Each row is where one point has got to under a steady rotation. How many ticks took it there?
The counts run from 0 to 227.
[ 93 143  72 172 148 137 106 115 148 155 148 122 110 145 102 122 100 116
 105 135 142 172 135 133 128 123  92 121 152  67 141 175  93 153 163  97
 136 154 146 166 110 127 119 140  81 151 144 143 180 146 129 111 162  83
 132 111]  101
[146 107 109 144 104 138 184 115 104 153  84 157 126 152 108 114 154 143
 118  84  89 117 114 137 129 108 144 145 130 118  71 152 189 117 100 175
 111 123 159 134  82 116  99 123 128 110 145  91 134 157 136 122 115 122
 161 159]  92
[ 92 124 126 101  68 100 110 149 164 116 102 150 142 126 151 145 118 129
 163 147 131 144  86 143 124 176 145 127 151 117 127 116 103 149  99 164
 146  83 146  69 132 127  70 138 161 154 127 102 187 116 134 131 104 111
 120 145]  78
[137 116  94 125 115 134 126 163 127 181 130  96 146 122  84 104 157  70
 123 108 108 151 148 123 170 129 132  97 139  71 135 120 160  56 116 134
 155 161 124 155 114 146 133 112  94 114 140  93 126 164 141 142 148 128
  95 142]  56
[166 121 129  93 121 105 120 136 153 125 136  73 137 128 127 134 132  99
 131 122 124 164 146 109 168 137  96 115 152  92 178  79 121  73 142 141
 160 192 102 122 177 117 141 127 127 125 140  88 166 123 132 128 133 166
  85 105]  199
[126 122 140 134 111 147 166 150 151 157 100 116 154  84  89 102 131  85
 129 112 118 148 129  98 144 134 132 122 178 141 132 135 192 124 152 159
 133 149 160 116  90 172 162 113  81 128 138 128 190 158  94 115 150 134
 157 128]  13
[119 141  90 128 150 142  77 131 100 173 159 124 105 154 131 129 157 153
 132 129 125 129 159 169 114 120 133 112  73 116 146 125  86 116 122  79
 117 105 112 142 143 132 122 135 172 126 109 153  62 139 167 147 144 115
  90 182]  225
[124 105 103 137 104 136 160 160 124 184 103 114 141 118  71 102 160  84
 109  90  95 141 127 118 153 125 159 119 151  85 111 127 188  81 120 156
 144 148 131 146  85 145 129 120  96 109 137  94 144 171 124 120 143 120
 139 162]  54
[135 118 149 132 121 151 173 151 135 159 109 118 144  93 100 103 122  87
 129 115 121 144 140  98 140 119 127 130 180 146 128 148 199 136 157 154
 119 159 153 116  85 158 170 113  91 135 139 151 189 156  84 112 158 140
 165 121]  12
[124 109 176 109 105 111 134 114 109 110 104 143 153 104 119 125 144 146
 121 138 137  87 102 132 112 120 189 156  96 193  96 102 139 160 125 145
 132  60 110 133  99 143 151 117 123 147 106 136  96  85 125 145  99 117
 185 160]  169
[107 100 109 131 112 153 125 128 140 168 125 130 125 120 173 139 121  82
 167 165 109 104 107 116 142 136 142 129 145 143 131 165 158 115 154 133
 102  55 148  82  74 147 122 110 150 132 141 156 190 113 123 130 120 149
 138 160]  217
[112 150  66 174 116 144 129  89 158 160 119 144 136 130  89 116 112 170
 108  94 129 191 137 164 101 138 106 132 134  96 132 126 102 176 145 119
 146 132 175 154 139 161 111 135 100 136 132 111 176 152 144 130 127  75
 145 148]  142
[156 136 131 139 173 133 132 100 110 108 139 112 123 152  89 120 135 187
  86  83 125 134 160 145 124 104 101 141 100 125 121 114 109 117 144 107
 135 192 128 197 169 133 162 139  78 102 124 112  63 143 145 121 123 135
 114 115]  147
[172 102 145 120 141 153 146 131  87 168 133 122 130 113 175 126 137  95
 172 133 109  84 136 132 149 123 134 122 115 177 117 126 162  90  93 119
 102  86 132 116 115 123 148  66 173 118 125 142  97 131 139 179 116 178
 112 148]  174
[113 132  82 158 113 170 132 119 139 205 135 136 132  94 142 127 112 110
 169 122 113 153 128 166 121 152 129 120 158 136 140 142 130 166 127 111
 120  80 172  94 106 162 116  89 171 148 124 150 187 151 130 156 141 117
 136 166]  179
[129  94 143 115  99 102 127 122 151 111 123  91 169 100 119 145 118  93
 114 132 112 135  94 107 169 164 151 126 149 100 144  73 110  76 132 136
 186 135 100 148 157 137 134 107  96 128 131  60 159 106 139 134  86 147
 109 109]  158
[ 75 156 119 130 145 124  78 165 151 125 158 115 116 121  98 118 113 115
 121 161 165 154 146 114 123 133 104 109 141 108 163 168  88 148 176 106
 131 147 127 143 116 155 146 157  69 156 131 173 148 129 107 107 180  96
 124 118]  62
[116 118 167 136 124 146 190 134 127 130  97 120 129 115  96 117 129 157
 109  75  97 146 111 128 115 140 142 154 177 135 120 133 167 152 164 146
 123 206 145  98 135 147 149 142 116 108 131 133 164 177  96  79 143 151
 158 124]  193
[110 114 172 119 113 117 122 105 123 105 110 145 148 103 121 135 129 148
 116 148 150  95 103 125 109 122 180 157 100 188 104 107 128 178 144 137
 129  61 113 128  99 142 155 124 124 154 103 146 111  79 120 140 104 107
 192 152]  168
[116 131 160  86 103  91 111 109 154  80 102 125 140 125 103 125 149 153
  97 150 156 122 115  95 116 111 156 149 103 143 136  93 125 161 177 163
 146  98 106 133 110 142 151 172  90 149 120 124 141  70 120 105 115 107
 179 150]  207
[141 141 108  98 115 121  89 152 162 142 136  90 154 115 105 113 142 100
 144 137 140 165 161 110 151 152 104  93 121 113 186  88 117  64 141 140
 163 134 141 144 153 182 161 125  74 115 136 104 133 122 145 146 127 141
  73 132]  18
[123 124 128 128  99 137 157 157 153 152 101 107 164  83  82 101 137  91
 134 109 113 152 126 103 145 141 139 116 172 130 142 123 180 109 146 167
 150 139 161 119  99 183 155 116  72 125 140 111 187 157 101 123 136 129
 144 138]  14
[ 91 126 148 138 138 114 116 137 120  97 129 123 141 131  54 121 138 162
  75 114 133 130 123 123 117 131 147 132 111 110 106 128  97 119 147 117
 155 158 114 200 133 150 140 151  43 114 126 104  69 132 140 103 121  94
 141 122]  106
[ 72 135 111 154 124 119 108 122 142 118 127 134 134 131  57 117 120 163
  76 116 133 151 123 135 111 131 141 135 126  94 117 146  93 154 167 109
 153 152 131 192 116 153 127 160  47 136 128 119 123 140 132  96 135  72
 153 133]  104
[165 100 168  76 128 112 118 119 109  96 116 117 130 145 139 125 170 125
 127 152 134  74 134  90 137 102 150 138  76 168 121 106 163  79 145 159
 113  90 102 140 112 128 162 136 115 111 131 125  79  80 130 137 100 167
 137 147]  211
[110 149  99 123 152 133  73 160 143 147 172 104 115 129 109 113 121  81
 133 157 151 162 166 110 151 127  91  92 141  88 173 155  97 107 155  99
 132 156 121 153 125 145 144 137  85 144 138 156 141 137 121 131 182 117
  93 112]  60
[187 128  87 146 144 162 154 112 113 180 136 133 123 140 163 122 119 112
 172 106 105 137 159 153 148 126  78 115 136 128 120 145 148 103  81 124
 106 130 173 127 126 114 114  73 164 115 144 118 141 157 146 177 128 163
  94 120]  136
[140 137 111 102 100 126 104 153 164 144 124  91 167 102  92 109 142  97
 143 125 129 163 152 110 153 150 120  98 134 117 177  82 133  67 138 152
 170 137 148 145 139 187 156 112  69 113 133  94 145 131 140 145 123 132
  86 134]  17
[161 139 107 110 136 111 116 103  93 152 133 124 102 175 118 124 177 157
 103 109 137 133 156 155 129  83 133 140  70 102 118  94 122 127 118 118
 129 127  82 147 123  86 121 142 186 146 111 116  75 111 157 145 141 107
 136 176]  44
[178 148 145 114 144 121 141 124  96 143 130 110 133 129  79 101 167 148
  89  87 146 139 170 144 133  78 137 136  92 130 124  78 144 140 116 116
 140 172  95 167 131 115 165 127 138 149  98 120  60 134 134 154 162 112
 148 152]  5
[135 122 123 147 118 135 176 106 103 139  92 170 110 159 123 111 146 162
 118 103 114 111 118 142 105  96 134 156 127 138  69 175 182 167 116 164
  92 115 152 122  70 105  99 140 145 121 138 134 143 144 126 112 130 115
 182 153]  90
[135 153  99 148 139 128 127  94 131 125 118 127 139 146  70 118 140 191
  84  79 127 165 150 160 111 127 112 136 100 103 120  98  99 139 143 112
 150 167 152 192 166 151 141 138  84 117 122  98  91 149 159 123 121  97
 125 137]  145
[ 95 102  99 134  96 147 114 124 143 170 120 135 129 116 161 140 126  84
 161 162 115 118 101 128 133 145 155 119 140 133 132 158 148 120 153 135
 115  41 152  84  77 159 111 116 151 127 144 143 198 119 130 132 115 133
 145 174]  218
